In the data rows, the value 128 means zero.
A hidden rule labels the rows of this table. It goes by one to three of the table's principal directions, not those with the most spread.
[122 148 153 112 145 190 113 124 132 108 130 171  99 105 104 104 114 127
 107 159 114 100 152 124 146 188 107 126 149 108 126 129 102  92 136 124
 141 163 163 138 141 125 138  67 167 170 146 101] Jd
[116 110 111 125  72 104 113 174 105 186 133 144 158 161 113 153 120 116
 173 125 130 129 111  96 108 139  79 179 123 141 123 140 109  66 113 103
 106 109  87 112 104 130 146 111  98  94 105 126] BG
[145 125 129 131 157 161 128 119 163 111 141 145  96 103 117 108 137 110
  91 115 135 125 142 136 143 122 145 106 123 105  91 106 118 161 130 142
 126 128 150 156 117 121 102 122 155 138 136 139] Jd
[120 128 163 138 106 170 131 138 119 140 125 139 124 160 143 114 114 104
 134 148 113 139 112 106 141 150 107 150 153 134 122 137 128  94 140 124
 151 110 116 144 150 140 136  89 128 148 117  87] Fo
[159  92  63  74  97  58  93 146 132 131 123 107 163 164 100 111 125 131
 134 106 127 107 137 149  67 102  97 126 105 121 162 105 124  91 115  86
 125 118 105  78  62 131 123 152  93  83 110 143] Fo
[166 121 140  83 140 161 171 162 138 119 142 187 113 110 131  93 121  45
 101  90 178 104 105 134 148 143 162  81 136 105  79  84 117 174 122  94
 101  91 127 118  75 142  85 166 156 145 116 147] US
[116 138 142 121 140 138 156  90 129  89 139 126  97 107 129 111 147 134
  89 157  93 109 177 159 160 117 146  66 152 107 143 129 142 158 114 150
 140 154 173 122 139 128 137 140 196 149 165 160] US
[124 124 101 174 141  56 150 108 163 152 142  91 205  86 155 167 137 176
 165 136 102 167 113 173 138  91 173 117  81 138 122 160 107 192 101 212
  81 151 120 121 134 108 166 142 102 175 133 168] Rm
[153 112 108 115 164 119 126  99 133  75  96 109 137 125 107 118 117 159
 123 145 130 111 139 162  96 122 123 107 139 115 146 129 149 119 141 138
 146 153 135 112 134 133 130 132 126 159 125 117] Rm
[143  98 104 119 107 123 130 160 119 160  94  91 154 151 150 100 137 117
 141 117 115 151  68 115 119 137 154 112 108 152 173 138 122 139 135 131
 122 134 111 115 143 123 149 133 111 143 119 117] BG
[108 161 100  94 127  75 125 107 120  86 129 133 126  99 111 124 137 161
 134 134 136 105 164 178 125 144 147 101 121 135 188 133 141 143 117 109
 112 167 150  70  98 134 147 153 139 102 145 156] Fo
[141 110  99 129 134 114 108 130 118 120 103 102 116 164 103 124 130 129
 115 101 143 125 121 107  95 110 104 152 142 126 129 122 150 106 137 112
 133 111 105 122 121 144 102 143  98  89 100 119] BG
[113 123 114  98  73  85 117 161 116 148 147 125 139 133 102 156 119 119
 145 124 116 108 155 114 112 110 108 150 121 114 103 121 117  95 102 112
 106 106 123 113  91 111 134 142 132  82 118 171] US
[112 152  89 128  89  54 108 128 128 150 147 131 152 135 136 191 120 138
 140 111 150 138 140 135 109  74 122 151  91 131 144 139 137 145 100 115
 106 112 117  98  80 123 129 184 104  40 135 181] Jd
[124 149  90 135 169  86 112  83 119 106 139 101 129 115 131 135 133 154
 108 111 144 136 162 146 135  90 132 114 115 122 115 144 150 156 120 139
 127 151 153 121 114 123 114 163 121  81 134 168] Jd
[134 140  75 114  97  92  68 156 131 147 115 121 108 170  95 137 137 120
 136  59 166 109 139  94  69 120  68 188 114 128 126 108 134  79 119  63
 125  82  98 124  84 139  88 136  86  21  96 130] Jd
[144 128 125 134 173 138 140 103 153 105 138 139 144 100 151 123 120 139
 119 139 118 139 120 158 139 130 159  99 113 126 122 128 133 179 129 162
 124 143 139 126 140 121 116 124 127 175 142 123] Jd
[122 116  95 101 142 133 122 146 100 131 107 144 149 138 122 115 113 134
 144 145 123 118 104 138 126 167 113 118 130 147 167 150 141 113 122 128
 114 163 112  79 124 124 137 110 117 157 126 111] BG
[113 123 110 153 114  91 118 125 145 150 134 104 135 141 151 152 155 142
 121 115 130 178 111 151 131  79 161 128  91 162 177 124 152 181 120 145
 126 117  99 122 106 125 124 178  92  77 139 140] BG
[156 102  99  87 110 123 125 169 110 152 102 136 165 173 128  95 111  99
 159 104 134 100  90 105  96 174 102 139 133 129 128 130 111  78 122  93
 113 114  94  97 121 154 135  93 101 150  86  98] US
[138 140 169 142 196 199 139  98 134  79 136 165  64  71  99 118 138 128
  97 133 149 113 155 121 146 157 139 114 162 115  83 110 138 138 157 125
 135 145 163 171 160 126  97 115 161 158 142 115] Jd
[ 95 122 161 150  82 116 133 149 128 163 132 137 179 148 170 172  91 145
 188 178  84 157  80 125 139 135 122 160 113 167 153 164 124 111 124 160
 131 124 100 109 157 115 165  92 105 169 126 104] Rm
[130 107 110 131  55 142 122 191 142 192 121 143 143 194 143 125 103  75
 152 104 130 132  76  80 113 117  77 167 121 116 105 133  99 100 115 117
 126  77  83 130  99 138 123  89 130 122  90 125] BG
[108 157 142 120 151 132 149 100 117  99 120  97 144 116 131 111 141 165
 132 151  94 105 168 160 138 154 129 106 159 126 148 132 148 128 114 164
 140 149 138 122 162 133 144 104 138 190 141 106] US
[135 113 112 126 119 124 114 167 102 131  96 141 132 157  96 142 116 129
 148 128 140 107 107 108  89 169  81 183 140 129 150 124 127  70 136  94
 120 103  96 100 125 126 112 132  95 102 120  83] Jd
[140 104 131 118 100 142 138 157 136 154 127 143 137 147 132 121 129  99
 139 123 125 124 106 118 122 133 122 126 126 129 123 115 116 118 123 120
 124 107 109 130 120 132 131 116 130 141 120 119] BG
[ 97 137 147 140 121 132 130 125 140 119 124 140 110  87 113 133 147 151
 152 161 109 133 137 158 151 161 158 124 123 160 161 143 126 130 136 144
 109 165 144 128 151 109 171 100 142 153 149 122] US
[120 133 128  76  95 130 109 139 140 109 118 141  89 140 122 114 134 121
 115 112 134  92 159 141 121 130 123  92 116 112 150 110 127 114 107  96
 157 133 145 121  91 141 134 125 182  99 126 162] Jd
[120  88 159 135  75 163 110 165 140 153 109 116 120 168 128 134 136 121
 140 157  87 162  94 118 108 123 122 153 127 165 178 111 149  98 144 130
 159  97  84 147 148 114 137 112 103 134 131  76] BG
[150  99 113 167 150 146 141 115 136 126 121 121 121 133 130 130 132 117
 116 130 128 158 105 114 125 106 140 132 132 123 103 137 141 152 148 152
 121 121 124 150 154 128 117 132 120 129 126 120] BG
[125 139 114 143 138 110 112 109 135 115 138 117 105 105 114 146 145 145
 124 116 144 149 139 134 111  95 145 139 119 149 143 119 158 154 148 113
 119 126 127 135 127 114 110 160 101  84 139 138] US
[123 141  98  74 119 112 119 164 125 135 122 141 134 133 111  93 126 119
 141  84 146  81 136 129 120 172 115 122 123 113 124 121 100 112  98 102
 102 134 111  96  85 150 127  98 137 143  91 145] BG
[143 114 139 145 132  97 160 127 148 125 118  95 169 106 153 140 142 143
 147 141  99 144 102 164 123 113 171 105 109 146 154 119 133 172 126 162
 118 112 124 120 151 103 134 167 111 169 151 122] Rm
[130 136 110  96 112 113 108 148 130 119 105 122 134 161 109  88 129 125
 143 109 104  83 138 132 101 176  78 142 147 128 148 121 123  71 111  97
 131 107 114  94 117 142 117  92 120 138 106  98] Fo
[143 108 104 130  81 106  82 157 150 144  90 121 112 168 126 137 113 112
 125 103 174 160  70 118  95  84 129 151  88 145 180 130 122 123 155  87
 146 117 107 121  83 130 133 163 108  56 107 139] Rm
[126 117 128 116 106 143 128 142 146 154 158 145 155 122 143 143 110 126
 138 143 107 138 131 124 128 118 135 130 107 109 100 128 107 138 111 157
 121 130 114 143 120 123 145  91 135 164 122 141] Jd
[129  96  98  30  99  93 103 181 109 129 111 142 140 153  86 118 115 129
 152 103 125  45 160 133  91 167  91 114 121 107 121 111 107  51  79  89
 116 136 107  83  74 141 139 102 144 131  84 158] Jd
[131 114 130 121  69 136 133 154 133 169 151 152 135 159 153 128 105  69
 124 133 135 152 101 111 146  86 117 123 116 122 109 130 114 133 125 114
 135 101 125 128  85 123 131 139 149  97 126 157] US
[135 108 145 165 136 139 146 126 127 138 129 117 143 119 153 143 125 127
 131 158 107 171  93 129 139 105 142 123 122 144 136 138 139 155 143 155
 134 119 125 137 153  99 124 158 120 147 152 120] Rm
[169 113 110 117 152 164 126 126 150 150 140 135 133  91 148  90 132 100
  95 109 145 164  90 118 145 114 175  70  96 119 118 124  98 187 140 138
 120 165 154 152 115 121 132 135 147 159 136 163] Jd
[145 152 125  79 152 130 107 131 124  98 119 138  99 145  91  64 150 117
 102  89 117  42 180 129 105 206  84 137 164 108 136  86 110  64 117  59
 130 104 140 107 123 150  90  98 126 125 124  78] Rm
[139 156 148 134 121 152 126 147 136 152 123 143 122 124 152 101 127  95
 138  92 159 134  87  99 138 163 138 142 121 140 121 125  98 132 145  93
 123 112 131 146 136 139 124 112 120 133 114 109] Rm
[125 111 135 183 170 125 138  95 126 122 107 103 145 101 142 136 150 184
 151 161 110 172  96 146 140 145 157 117 117 168 172 160 135 147 151 174
 132 179 134 133 188 124 161 123 109 165 148 102] Jd
[121 123 126 144 112 115 132 144 109 149 105 153 116 159 117 150 107 115
 143 100 170 103 104  80 133 135  85 151 141 107  89 163  95  83 115 110
 121 132 123 122 115 170 140 116 157 100  83 163] Jd
[107 148 114 164 166 112 121  96 148 109 137 159  94  82  97 170 117 149
 116 118 171 132 141 132 150  99 148 139 124 120  89 163 125 162 131 152
  86 171 143 135 114 134 135 128 143 116 112 184] BG
[115 134  88 121  99  48 102 118 126 114 121 128 147 176 111 177 121 153
 143 122 140 105 171 162  87  94  73 162 120 120 150 133 154  86  93 108
 135  98  99  83  74 148 122 164 101  41 119 143] Jd
[133 125 118 123 161 145 116 133 157 117 130 151 109  89 110 130 132 139
 119 112 134 122 128 137 128 141 142 114 111 122 114 120 119 155 119 144
 109 146 127 135 116 120 112 117 140 154 124 148] Jd
[120 134 137 155 137 137 129 149  93 132  90 135 102 168 117 146 117 111
 143 101 167 106 102  79 122 158  90 188 157 133 100 144 137  81 140  98
 124  94 108 132 154 145 103 126 109  90  97  92] Jd
[ 97 165 144 182 158 119 158 115 123 128 147 135 108  75 107 167 131 140
 125 127 145 119 149 114 170 123 136 153 145 110  66 150 109 157 123 164
  83 138 157 147 145 108 122 139 153 131 139 164] US
[108 162 102 147 166  72 143  91  89 103 132 114 133 134 140 169 133 156
 136 108 155 111 162 135 131 114 116 141 136 129 111 146 170 145 109 128
 117 117 133 101 136 139  98 177 109  64 133 145] Jd
[138 108 114 146 164 133 169 123 108 133 107 108 171 153 174 127 127 132
 133 145 114 137 102 150 138 130 141 106 125 127 141 146 149 165 116 173
 129 124 106 115 161 126 127 140 118 180 142  97] Jd
[125 123 124 122 123 120 118 127 119 129 125 102 165 169 153 101 127 142
 144 144  72 136 123 137 118 156  94 134 135 146 161 131 144  98 116 136
 157 110 109 101 145 132 119 105  98 144 128  80] Jd
[168  95 114 124 160 118 155 107 126 119 136 105 153 124 138 111 116 114
  99 125 152 141 115 133 139  81 157  85 123  98  86 120 117 166 139 153
 135 144 150 135 112 132 122 165 137 139 122 157] Rm
[132 124 121  74  95 128  81 157 164 125 124 164 140 121  89 112 111 135
 154 133 106  97 140 147  93 174  96 138 118 130 148 117 100  64 113 103
 122 140 112 106  90 132 150  65 123 161 104 120] Rm
[134  92 127 163 128 127 131 148  89 151 118 143 103 120  91 169 127 127
 128 130 171 140 100  71 129 128 121 163 127 118 100 143  98  98 153 112
 111 147 138 143 135 125 137 161 134  63 126 149] Jd
[123 102 158 155 149 149 134 112 125 112  89  84 158 129 162 127 154 183
 138 200  57 177  99 179 129 153 161 100 118 182 239 137 169 141 142 183
 171 152 116 122 198 100 158 140 101 189 182  53] Jd
[103 119 106 129 129  93 109  96 121 117 145 109 146 118 112 155 121 188
 139 170  94 132 173 153 120  99 114 128 120 124 144 153 136 113 119 162
 133 177 135 116 129 115 162 109 130 134 138 153] BG
Here are more rows. What is the label of each one?
[113 149 118 189 120  88 141 121 139 171 145 106 182 117 188 165 118 148
 170 127 131 193  67 121 144 100 166 158  86 165 142 163 120 194 139 166
 102 127 112 125 154 115 143 139  78 129 133 129] >> Rm
[140  99 129 198 147 105 117 103 155 132 130 148 105  80 108 185 119 146
 120 141 163 182  82 113 136  72 168 141  97 141 119 163 104 161 169 142
  99 171 150 148 132 114 151 169 127  93 134 180] >> Rm
[162 113 148  84 155 201 142 159  96 100  82 155 108 146 116  75 110  91
 115 132 145  82 101 107 118 208 110 114 167 112 134 108 126  84 151  88
 151 124 134 119 151 140 108 106 148 176 122  65] >> Jd
[141  92 141 113 101 149 121 140 173 135 132 124 129  90 123 131 131 126
 111 159 104 170 104 153 130  86 192  82  94 138 159 113 119 173 141 162
 129 158 134 148 115  97 162 138 145 170 146 158] >> US
[118 145 165 165 152 169 192 114  96 105 126 152 133 120 152 145 116 113
 135 177 115 128 122 130 161 159 128 130 174 122 110 147 157 144 135 159
 124 110 137 123 182 123 120 134 148 171 159  90] >> US
[ 80 142 137 144 150  99 119  82 130  92 135 105 134  95 138 160 154 211
 160 178  72 154 166 190 135 133 154 113 116 182 192 149 186 147 118 175
 139 168 126 111 167 109 154 121 108 144 160 118] >> BG
[116 127 110 105 104 102  98 135 109 125 107 107 127 156 125 131 130 154
 137 127 119 120 132 124 106 136 108 132 116 139 180 132 137  96 121 106
 152 139 126 103 123 134 137 134 123  84 128 128] >> Jd
[144 130  97 106 115  96 123 133 132 138 147 138 124 110 124 130 133 102
 117  98 170 135 122 131 126  94 159 109 100 132 127 110 125 165 134  95
 104 129 143 115  83 120 119 176 121  69 135 171] >> US
[140 130 103 105 117 106 126 160 116 137 116 135 131 147  99 127 125 105
 150  77 170  92 129 109  93 139  96 160 142 118  93 114 128  95 117  86
 100  90  93 116  96 147 105 132 103 104  84 131] >> US
[120 175 100 141 191  89 132  56 106  54 133  95 105 126 108 137 145 163
  75 132 128  94 216 168 124 102 112 129 163 100 135 118 184 148 123 132
 138 120 165 105 135 123  78 186 122  69 170 120] >> US
[153 118  86 115 118  92 121 127 148 119 109 114 129 136 108 121 136 122
 119 101 137 110 128 136  98 106 129 115 121 114 138 122 125 133 122 116
 112 124 132 110 106 137 128 147 129 107 119 153] >> Fo
[140 132 115 144 138 147  98 120 172 140 145 129 108  92 123 130 131 134
  97 111 133 156 125 117 129  94 146 119  93 110 114 124 100 169 134 146
 126 149 148 166 114 111 122 124 146 127 137 167] >> Jd
[ 98 164 158 182 135 118 151 101 120 118 136 140  98 117 134 165 140 130
 137 125 151 132 145 120 159 127 134 158 147 137  97 147 141 137 132 131
 115 112 142 147 155 140 127 140 134  86 133 131] >> Rm
[142 120 116 138 106 122  95 128 146 155 134 122 122 145 147 136 143 116
 120 103 138 174 106 117 107  89 136 134  96 151 152 121 140 142 136 103
 140 107 107 147 112 131 121 156  97  73 127 135] >> Jd
[202  43  98 139 175 156 135 137 147 149 108 112 149 133 137 105 121 103
 107 106 146 162  55 102 111  90 150  89 102 113  83 122 108 160 151 155
 130 139 119 160 134 124 110 143 119 170 105 140] >> Jd
[149 143 138  78 115 156 104 124 155  93 133 148  81 116  87  77 152 100
  96 114 139 100 170 150 104 144 128 110 149 127 153  73 138 106 147  65
 144 114 143 135  97 136 113 123 135 112 138 107] >> Fo
[108 139 107  93 124 108 110 134 144 107 133 146 131 122 103 129 119 146
 139 137 106  90 166 166 116 147 108 129 126 124 140 125 134 112 101 131
 112 136 120  93  99 120 127  97 132 148 125 133] >> BG
[130 121 119 138 141 109 163 121 120 134 114 107 158 122 148 122 140 138
 135 136 123 134 106 149 144 127 161  97 125 139 155 142 128 165 124 158
 112 149 129 109 145 131 150 145 128 165 139 130] >> US
[144 120 115 129 137 116 150 135 142 161 140 102 164 124 170 100 149 113
 123 105 128 159  94 148 144 111 182  97  98 146 144 115 121 197 124 148
 109 122 112 129 123 121 127 150 101 158 134 125] >> BG
[130  93 135 148 123 148 130 137 139 148 106 121 158 131 142 135 119 148
 153 162 102 169  71 129 125 132 147 124 116 159 164 152 128 133 143 170
 131 157 102 130 160 125 164  98 108 192 122 103] >> BG
[124  96 149 160 116 128 144 121 120 144 119  92 183 139 143 146 118 159
 154 197  76 172  93 140 125 113 140 139 136 161 173 146 142 121 151 179
 141 144 108 124 177 107 168 117  88 188 147  79] >> Fo
[130 115  96 138 203 126 128 108 111 107 104 120 139 145 132 116 135 172
 129 118 115  99 137 136 128 178 100 123 132 116 121 148 132 117 105 161
 133 154 120 111 158 149 108  96 123 159 117  99] >> Jd
[149 105  87 172 147 110 146 105 140 152 139  95 180 137 180 138 118 133
 121 136 107 189  84 131 131  64 154 111  98 125 128 157 136 203 130 186
 118 130 115 127 143 115 126 152 106 153 138 145] >> BG
[132 123 113  95 145 146 120 119 143  90 108 124 129 120 135 106 127 139
 113 157  99 128 134 182 123 133 146  78 118 137 184 123 163 154 124 148
 147 150 135 103 124 107 128 131 142 167 155 117] >> BG
[123 136 107 150 171 125 120 113 118 114 127 135 109 115 113 137 130 142
 130 111 154 129 132 119 130 135 118 148 131 132 101 142 142 133 136 129
 112 138 130 129 134 128 103 129 113 103 119 130] >> BG
